In the data rows, the value 128 means zero.
Some points, one per row:
[153 170 139 121 139 148 151 100 117 107 164 136]
[171 146 126 133 160 138 108 115 118 129  83 122]
[179 187  74 132 148 125 178 100 129 139 105 159]
[ 82  96 143 126 127 113  88  89 148 129 117 108]
[ 90  98 135 142 150 104  75 122 204 130  88 113]
[164  92 112 134 143  94 116  95 176 147  76 128]
[159 188 142 120 144 143 169  89 110 111 158 111]
[169 199 140 131 163 132 150  82 113 113  91 105]
[126  98 143 147 161 109  83 136 147 125  76 124]
[140 106 147 125 161 140 165 118 130  99  89 106]
[177 189 124 138 173 150 164 192 114 139  84 110]
[ 94 133 144 119 156 160 137 215 115 147 141 104]
[144 111 127 179 171 110  90  95 192 147  78 102]
[173 102  97 128 145 109 170  91 138 121  87 131]
[ 85  94 136 112  93 139 146 179 118 135 166 117]
[160 123 140 124 166 123 166 180 120 135  84 102]
[163 105 148 130 162 118  80 163 127 121  73 113]
[171 154  77 141 132 115  89  94 132 139 127 166]
[158 172 135 119 150 158 167 115 111 128 169 105]
[157 205 135 113 106 153 181 160 103 149 194 102]
[151 107 108 140 147 107 117  85 177 111  88 144]
[137 101 113 127 103 115 162  85 144 109 122 161]
[ 68  99  99 109  65 133 189  81 124 113 198 184]
[156 133 130 148 169 143  70 218 122 150 100 127]
[ 77  93 133 116  88 132 176 110 120 125 177 118]
[137 179 135 117  89 138  85  96 110 133 176 167]
[ 75 101 143 114 122 138 164 189 121 132 165 101]
[149 100 115 130 136 116 139  82 135 105  85 127]
[158 197 138 141 174 156  90 216 121 145 167  98]
[ 91  83 137 119  89 111 106 135 151 118  83 168]
[156 102 126 116  89 115 174  85 120 123 105 159]
[122  99 124 115  77 111 183  77 121 120 170 174]
[ 89 131 112 113  68 109 171  80 111 139 197 180]
[ 77  96 122 111  68 112 140  84 109 124 191 182]
[ 98 107 135 124  87 103  76  81 120 116 122 171]
[137  92 130 120  74  96 130  81 119 120  95 171]
[ 73 171 130 114  88 153 140 209 112 146 197 124]
[ 96 189 144 155 171 143  69 215 124 155 128  98]
[167 208 133 117 125 144 174  91 107 135 188 106]
[148 137 142 120 164 148 136 207 111 123 120  95]
[105 133 147 125 171 147  90 218 121 131  96  91]
[154 123 142 127 130 104  96  90 124 116  79 121]
[163 194 134 150 163 131  88 146 124 153 106 125]
[164 120 128 122 166 161 167 213 110 143 102  98]
Here are 16 more points, each followed by its number:
[170 112 110 122  95 140 176  85 114 119 109 180] 0
[144 115 136 146 158 132  92  99 128 135  83 127] 1
[ 75 149 135 116  91 133  97 159 111 150 186 122] 2
[174 190 121 134 163 123  93 162 118 133 111 116] 3
[169 186 133 131 158 135 109 169 121 133 145 111] 4
[ 91 194 141 126 164 137  81 207 123 149 171  95] 5
[158  98 135 138 161 118  70 205 146 138  80 126] 6
[174 154 126 135 169 132  96 173 121 123  84 103] 7
[149 128 119 116  95 140 166 185 112 132 181 121] 8
[122 125 116 111  78 142 178 105 111 128 195 149] 9
[ 88 186 127 118  97 143 136  97 107 134 191 112] 10
[ 77 193 127 114  83 158 123 102 107 123 200 132] 11
[151 154 140 133 175 152 100 218 121 135  95  93] 12
[128 114 115 155 170 127 104 180 155 143  98  97] 13
[ 65 102 123 127  82 109  85  85 122 138 183 176] 14
[155 100 122 123  84 113 113  82 125  98 145 180] 15
Which three of these numbered points are nearest to each point below, ignoring the 2 directions in which the first points spread most? Their numbers follow each, nearest first.
[146 124 150 144 180 145  89 210 132 125  72  90] > 12 9 6
[171  99  94 129 157 133 151 200 133 137  88 121] > 8 9 12
[161 146 145 146 180 149  76 219 122 138  74  90] > 12 7 9
[178  99  96 134 164 130 120 205 115 140  82 118] > 8 9 12
[ 85 178 142 108  75 121 170  96 111 128 192 133] > 10 11 1
[ 76 151 144 112  78 148 125  97 110 109 191 149] > 11 10 1
[ 60  87 140 116  80 103 106  89 122 140 131 114] > 2 5 14
[ 83 111 121 153 159 124  77 188 148 156 159 104] > 14 2 13
[154 116 113 114  80 127 119 114 113 141 185 188] > 15 6 4
[162  93 109 133 157 133 162 189 144 143  94 123] > 8 9 13
[119 101 136 118  92 112  82 150 122 131 106 176] > 6 12 2
[170 201 133 134 174 159 124 199 113 135 151  97] > 4 7 3
[138  89 142 124 134 102  84 197 123 137  76 118] > 6 12 8
[155 168 105 127 155 145  80 211 111 137 171 119] > 15 4 7
[148  88 123 166 152 108  73  83 145 139  78 159] > 1 9 12
[142 104 119 165 176 138  84 191 187 145  83  99] > 13 6 12
[169 175 129 116 134 140 162 138 112 117 130 116] > 7 4 9
[ 89 179 136 130 101 127  84  85 125 131 175 143] > 11 10 5
[ 81 193 132 117  87 133  97 115 114 135 195 142] > 11 5 10
[ 75 202 135 114  78 149 164  92 112 142 198 161] > 11 10 1
[ 83 116 134 128 151 146  79 208 149 146 166 120] > 14 2 5
[143 114 134 118 115 133 175  98 121 123 150 114] > 9 7 12
[170  94  78 122  89 119 171  78 118 102 119 180] > 0 7 9
[175 172 133 128 162 141  84 210 119 136  85 132] > 15 7 12
[121 123 138 122 160 155 143 108 116 128 135 108] > 1 9 12
[105 192 145 110  86 141 159  94 107 117 190 112] > 10 11 4
[ 67 161 140 116  85 129 151  84 118 138 188 125] > 10 11 5
[ 73 101 105 119  78 125 163  99 123 144 189 153] > 13 12 9
[102  99 140 128 133 111  91  77 125 115  92 121] > 1 10 12
[159 114 138 131 144 123  79 102 139 120  85 157] > 15 1 7
[156 116  97 126 115 145 177  90 124 122 173 154] > 9 0 7
[ 95 199 143 124 158 134  83 205 114 147 168  95] > 5 2 14
[156 114 140 121 154 116 163 200 119 141  96 101] > 8 12 9
[ 71 117 131 134 147 149  81 203 156 147 173 120] > 14 2 5
[ 96  98 130 146 169 133 116 121 195 148  86 100] > 13 9 12
[ 83 101 124 119 104 136 156 171 163 150 186 130] > 13 6 12
[170 132 117 124 143 141 169 176 120 132 126 154] > 0 8 9
[ 58  87 138 118  74 111  89  83 141 102 182 166] > 14 2 5
[153 116 133 117 156 157 169 147 109 124 168  97] > 9 8 12
[ 96 171 112 127 108 151 171  84 115 125 188 114] > 10 1 11
[138  91 125 160 158 104 100 100 193 140  77 110] > 13 9 12
[170 170 148 184 186 113  81 186 166 128  68  89] > 4 7 9
[111 109 145 135 166 139  78 112 145 109  82 107] > 1 12 10
[137 133  92 119  80 137 181  81 126 128 189 156] > 9 7 4
[ 96 194 131 116  90 153 180  92 112 122 193 132] > 10 11 1
[144 192 127 116  96 153 184  89 109 117 189 125] > 4 3 7
[146  98 132 122 149 138 159 107 128 120 110 111] > 9 12 1
[134 194 137 119 119 131 127 167 114 148 183 106] > 4 3 7
[170 170 117 128 142 129 171  95 116 133 151 107] > 4 3 9
[ 89  87 140 115  77 126 151  99 116 114 136 153] > 12 13 9
[ 76 169 132 125 140 138  85 193 129 152 181 105] > 5 2 14
[172 105 118 133 162 131 111 203 117 144  88 115] > 8 6 12
[ 65  90 137 131 142 139  76 129 123 138 138 113] > 14 2 5
[158 142 123 116  72 109 156  80 115 102 171 180] > 4 3 7
[ 75  92 144 120 107 109  91  95 140 122  86 114] > 2 5 12
[105  91 130 118  79 106 147  80 124 121 100 158] > 12 9 7
[147 107 125 160 142 107  88  83 205 117  87 171] > 4 9 12
[180 207 131 135 151 121 118  86 111 125  87 129] > 3 4 7
[165 151 141 117  88 123 155  81 108 103 118 146] > 7 3 4
[ 78  93 129 115  84 123 157 115 128 136 182 130] > 13 12 9
[144 131 145 125 163 135 109 200 118 145 102  97] > 12 9 6
[ 72 175 136 114  96 157  88 200 106 145 196 118] > 2 14 5
[164 114 132 119 150 149 170 198 112 116 122 103] > 8 9 12
[161 200 131 145 175 159  94 213 111 157 134  89] > 4 3 7
[ 64  95 143 116  90 123 122 106 135 132 148 117] > 2 13 5
[144 195 139 115 113 130  91  93 106 140 164 108] > 10 11 3
[118  79 134 149 158 106  92 100 218 101  72 124] > 13 12 5
[ 78 200 127 114  81 151 147 101 107 139 202 124] > 10 11 1
[ 89 157 131 128 145 130 116 127 136 139 167 113] > 5 10 11
[109  96 124 132 170 151 157 198 153 118 108 101] > 13 12 9
[ 78 102 122 131 150 148  86 197 124 139 172 109] > 14 2 13
[106 137 111 120  90 142 105 125 111 132 188 164] > 14 2 15
[ 87 115 124 133 137 108  89  91 114 140 156 107] > 5 2 14
[ 67  94  91 113  68 145 172  95 126 128 199 181] > 13 12 9
[170 153 137 134 162 119  98 186 120 138  88 102] > 7 12 9
[ 74  92 136 130 148 118  94  92 150 115 104 103] > 5 2 13
[ 79 107 148 118 116 133  81 110 113 105 133 110] > 2 14 5
[ 84  94  97 114  68 113 168  76 145 138 183 191] > 13 12 9
[ 72  81 137 120  90 104  95  84 132 117  83 155] > 2 12 14
[180 163 124 140 175 153 135 208 118 133  88 116] > 0 9 7
[ 85  88  98 120 103 149 165 192 168 133 183 142] > 13 6 8
[ 86  84 133 117 120 116 159 179 192 124  97 123] > 13 6 12
[ 79  84 138 130 144 117  99 116 193 131  76 115] > 13 2 5
[108 121 140 144 148 106  81  97 173 131  80 115] > 5 10 11
